In the data rows, zero lies at 4.5, halfway between 4 and 5.
The table, row by row:
[8 5 3 4 4 3 5 8 8 6 4 4 4 3 3 5]
[9 5 1 3 5 4 4 6 7 6 4 3 2 1 3 5]
[5 6 6 5 4 3 3 3 4 5 6 5 6 5 3 2]
[7 4 3 5 4 3 4 7 7 5 4 6 5 3 3 5]
[2 5 7 5 4 5 6 5 4 4 5 5 5 5 5 3]
[5 4 4 5 5 5 4 3 4 5 4 4 4 5 5 5]
[2 5 7 5 3 2 6 7 6 4 5 7 7 3 1 1]
[4 5 7 6 4 4 4 5 5 4 5 5 6 5 3 2]
[8 4 2 4 5 4 3 5 7 6 4 4 4 4 4 5]
[2 4 6 5 3 3 5 7 5 4 6 8 6 3 2 2]
[9 5 2 3 6 6 6 6 8 7 2 0 0 3 5 5]
[2 5 7 5 3 3 5 6 5 5 4 5 6 5 3 1]
[7 4 3 4 3 2 4 7 8 5 3 4 4 3 3 6]
[3 3 5 5 6 5 5 3 3 4 5 4 5 6 6 4]
[9 5 2 4 8 9 7 6 7 5 1 0 0 1 5 7]
[1 6 8 6 3 4 7 8 6 4 5 7 5 2 0 0]
[3 4 4 5 5 5 5 5 5 4 4 4 5 5 4 5]
[6 3 3 4 5 3 2 2 3 4 4 6 6 5 6 8]
[3 4 5 5 3 0 2 6 4 3 5 9 8 5 4 6]
[2 4 5 5 6 7 5 4 4 4 4 2 4 6 5 3]
[2 4 5 6 3 1 4 6 4 3 5 8 8 4 4 5]
[5 4 4 5 6 6 4 2 3 4 5 5 4 6 6 5]
[4 5 4 4 5 6 3 2 3 5 5 4 5 6 6 5]
[2 3 3 1 3 7 7 4 3 4 4 2 2 6 9 9]
[4 5 6 5 3 3 4 4 4 6 6 6 6 5 3 1]
[2 6 8 5 3 4 6 7 6 5 6 6 5 2 0 0]
[1 5 7 5 3 4 6 7 5 5 6 6 5 4 2 1]
[6 4 4 5 4 3 3 3 3 3 4 6 6 5 6 8]
[5 2 2 4 4 2 3 4 4 3 5 7 7 5 6 9]
[1 5 7 5 4 4 6 5 4 4 4 4 6 6 5 3]
[5 3 2 5 6 4 2 2 3 3 4 6 6 5 6 8]
[3 3 2 3 4 5 6 5 4 4 4 4 3 4 7 9]
[3 3 3 2 4 7 7 5 4 4 4 2 3 5 8 9]
[3 5 5 4 5 7 5 1 1 4 5 4 4 6 6 6]
[4 6 7 5 4 4 4 3 4 5 5 5 5 5 4 2]
[9 5 1 3 6 4 3 5 7 6 5 4 3 1 2 5]
[4 5 6 5 4 4 4 3 4 4 5 5 5 6 5 3]
[6 4 3 3 3 2 2 2 3 4 6 6 7 6 7 7]
[4 5 6 5 5 4 3 2 2 3 5 5 5 6 6 5]
[3 4 6 5 6 7 5 2 3 5 4 3 3 7 6 3]
[3 5 6 4 5 7 5 1 1 5 5 4 4 5 6 4]
[4 5 6 5 6 5 4 3 4 5 5 4 5 6 4 3]
[1 4 7 5 4 6 6 5 4 4 4 4 5 5 5 2]
[8 4 2 4 7 6 4 4 5 5 4 3 3 3 5 7]
[9 7 3 4 7 7 6 4 5 5 2 0 0 2 6 7]
[3 4 5 5 6 5 4 5 4 4 4 4 5 6 5 4]
Each row belongs to one hidden group. There are 2 groups. Groups can overlap: rows of different groups may look alike. Groups are numbered from 0 in the order they first appear among the rows asked about.
Rows drawn again from the table, each followed by its group:
[1 5 7 5 4 4 6 5 4 4 4 4 6 6 5 3] 0
[4 5 6 5 4 4 4 3 4 4 5 5 5 6 5 3] 1
[1 5 7 5 3 4 6 7 5 5 6 6 5 4 2 1] 0
[5 4 4 5 6 6 4 2 3 4 5 5 4 6 6 5] 1
[3 5 5 4 5 7 5 1 1 4 5 4 4 6 6 6] 1
[4 5 4 4 5 6 3 2 3 5 5 4 5 6 6 5] 1
[5 4 4 5 5 5 4 3 4 5 4 4 4 5 5 5] 0
[2 5 7 5 3 2 6 7 6 4 5 7 7 3 1 1] 0
[9 5 1 3 5 4 4 6 7 6 4 3 2 1 3 5] 0
[1 4 7 5 4 6 6 5 4 4 4 4 5 5 5 2] 0
[5 3 2 5 6 4 2 2 3 3 4 6 6 5 6 8] 1
[9 5 2 3 6 6 6 6 8 7 2 0 0 3 5 5] 1
[3 5 6 4 5 7 5 1 1 5 5 4 4 5 6 4] 1
[2 5 7 5 3 3 5 6 5 5 4 5 6 5 3 1] 0
[9 5 2 4 8 9 7 6 7 5 1 0 0 1 5 7] 1
[3 4 5 5 6 5 4 5 4 4 4 4 5 6 5 4] 0
[8 4 2 4 7 6 4 4 5 5 4 3 3 3 5 7] 0
[7 4 3 5 4 3 4 7 7 5 4 6 5 3 3 5] 1
[9 5 1 3 6 4 3 5 7 6 5 4 3 1 2 5] 0
[9 7 3 4 7 7 6 4 5 5 2 0 0 2 6 7] 0
[5 2 2 4 4 2 3 4 4 3 5 7 7 5 6 9] 1
[3 3 5 5 6 5 5 3 3 4 5 4 5 6 6 4] 1
[4 6 7 5 4 4 4 3 4 5 5 5 5 5 4 2] 0
[6 4 4 5 4 3 3 3 3 3 4 6 6 5 6 8] 1
[3 3 2 3 4 5 6 5 4 4 4 4 3 4 7 9] 1
[4 5 6 5 6 5 4 3 4 5 5 4 5 6 4 3] 1
[5 6 6 5 4 3 3 3 4 5 6 5 6 5 3 2] 0
[4 5 6 5 5 4 3 2 2 3 5 5 5 6 6 5] 1
[2 4 5 5 6 7 5 4 4 4 4 2 4 6 5 3] 1
[2 4 5 6 3 1 4 6 4 3 5 8 8 4 4 5] 1
[3 4 5 5 3 0 2 6 4 3 5 9 8 5 4 6] 1
[7 4 3 4 3 2 4 7 8 5 3 4 4 3 3 6] 1
[2 4 6 5 3 3 5 7 5 4 6 8 6 3 2 2] 0
[8 4 2 4 5 4 3 5 7 6 4 4 4 4 4 5] 0
[1 6 8 6 3 4 7 8 6 4 5 7 5 2 0 0] 0
[2 3 3 1 3 7 7 4 3 4 4 2 2 6 9 9] 1
[6 3 3 4 5 3 2 2 3 4 4 6 6 5 6 8] 1
[4 5 6 5 3 3 4 4 4 6 6 6 6 5 3 1] 0
[3 4 4 5 5 5 5 5 5 4 4 4 5 5 4 5] 0
[2 5 7 5 4 5 6 5 4 4 5 5 5 5 5 3] 0
[2 6 8 5 3 4 6 7 6 5 6 6 5 2 0 0] 0
[3 3 3 2 4 7 7 5 4 4 4 2 3 5 8 9] 1
[3 4 6 5 6 7 5 2 3 5 4 3 3 7 6 3] 1
[6 4 3 3 3 2 2 2 3 4 6 6 7 6 7 7] 1
[8 5 3 4 4 3 5 8 8 6 4 4 4 3 3 5] 1
[4 5 7 6 4 4 4 5 5 4 5 5 6 5 3 2] 0
